Each row has a name. Each question is about the rows just above it.

[110 165 166 114 118 164 156 102] : pake
[165 165 143  71 167  98 109  89] : nemut
[165 165 143  71 166  81 109 164] : Kife
[143 165 113 152 108 110 120 109] : Dekab
[ 99 165 130 145 110 155 150 121] : Dolo
Shuffled Dolo with one entry gone: [130 145 150 155 110 121  99], missing	[165]
Which entry of Dekab is missing from [113 108 152 165 143 120 110]?	[109]
Shuffled Dolo with one entry gone: [155 165  99 145 130 150 110], missing	[121]
pake without one entry, shuffled: [156 164 166 102 114 118 110]. Gone:	[165]
Shuffled pake with one entry gone: [165 114 156 166 102 164 118], missing	[110]

[184 140 185  96]  kuruz
[160 172 184 173]  gim
[125 124 175 119]  giges
[160 129 178 109]  votud
Which entry of gim is missing from [184 172 160]?	[173]
kuruz without one entry, shuffled: [ 96 185 184]. Gone:	[140]
Which entry of kuruz is missing from [185 140  96]?	[184]
Which entry of giges is missing from [119 125 175]?	[124]
giges without one entry, shuffled: [175 124 119]. Gone:	[125]

[116 156 125 157  64 117] -> mimu
[105  67 121 110 151  70] -> zalu
[ 66  67 121 110  64 176] -> gorom
mimu without one entry, shuffled: [117  64 125 157 156]. Gone:	[116]
Shuffled mimu with one entry gone: [116 125 117  64 157], missing	[156]
Shuffled mimu with one entry gone: [156 117 125  64 157], missing	[116]
Shuffled mimu with one entry gone: [116 125  64 117 156], missing	[157]
Shuffled gorom with one entry gone: [ 64  66 110 176 121], missing	[67]

[173  70 117 116  95 132 101 128 175 113 106 112 155 132 146  90 170 138
 100 156 164 149 140 129  75 143 117 139  92  94 109 156  95 146 151 172
 111 138 173 110 131 133 102 124] : Voteb
[173  70 117 116  95 132 101 128 175 113 106 112 155 132 146  90 170 138
 172 156 164 149 140 129  75 143 117 139  92  94 109 156  95 146 151 172
 111 138 173 129  85 114 166  98] : res
[157  97 158 133 141 114 107  86 142 127 123 140 111 140 103 169 158  68
 119 123 158 104 119 153 180 137  99 129 145 112 192 117 154 174 117 110
 111 127 120 110 136 166 155  85] : foro
[150 119 161 105 146 144  59  98 133 116 104 157  91 163 107 147 139 113
 138 133 114 103 104 149 189 114 103 100 170 146 153  95 129 146 105 115
 188 123 133 103 102 123 184  77] : Gasi
[173  70 117 116  95 132 101 128 175 113 106 112 155 132 146  90 170 138
 172 156 164 149 113 129  75 143 117 139  92  94 109 174  95 146 151 172
 111 138 173 110 131 133 102 124] : Sevob
Which entry of Gasi is missing from [153 133 150 114 138 103 119 100 103 146  59 170 129 144 113 103 146  95
 147 102 157 139 133 105 116 161 163 188 107 104  98 123 115  77 114 146
 184 123 133 104 149 105  91]?	[189]
Which entry of Gasi is missing from [ 59 115 144 103 153  98 133 100 116 188 163 119 170 138 123 146 189  91
 184 146 150 105 147 107 114 133 104  77 113 103 157 139 129 114 146 133
  95 105 149 123 104 103 161]?	[102]
Shuffled Sevob with one entry gone: [151 112 143 111 139 113  95 106 164 131 132 132 101  75 117 146 138 113
 129 173 128 173 116 149  90 146  70 124 117 172 170 156 174  92 138 102
  94 109 110 133 172  95 155], missing	[175]
Sevob without one entry, shuffled: [175 146 174 102  94  95 133 101 172  75 138 132 124 173 132  70 155 151
  92 117 113 173 113 138 112 131 139 128 146 106 110 129  90 111 170 143
 164 172  95 109 116 117 156]. Gone:	[149]
Voteb without one entry, shuffled: [ 92 173 110 146 170 117 173  75 149 117 124 129 131 116  94 109  70 132
  90 156 128 111 139 156 140 172 100 112 133 113 143 151 146 102 164 138
 138  95 106 175  95 132 155]. Gone:	[101]

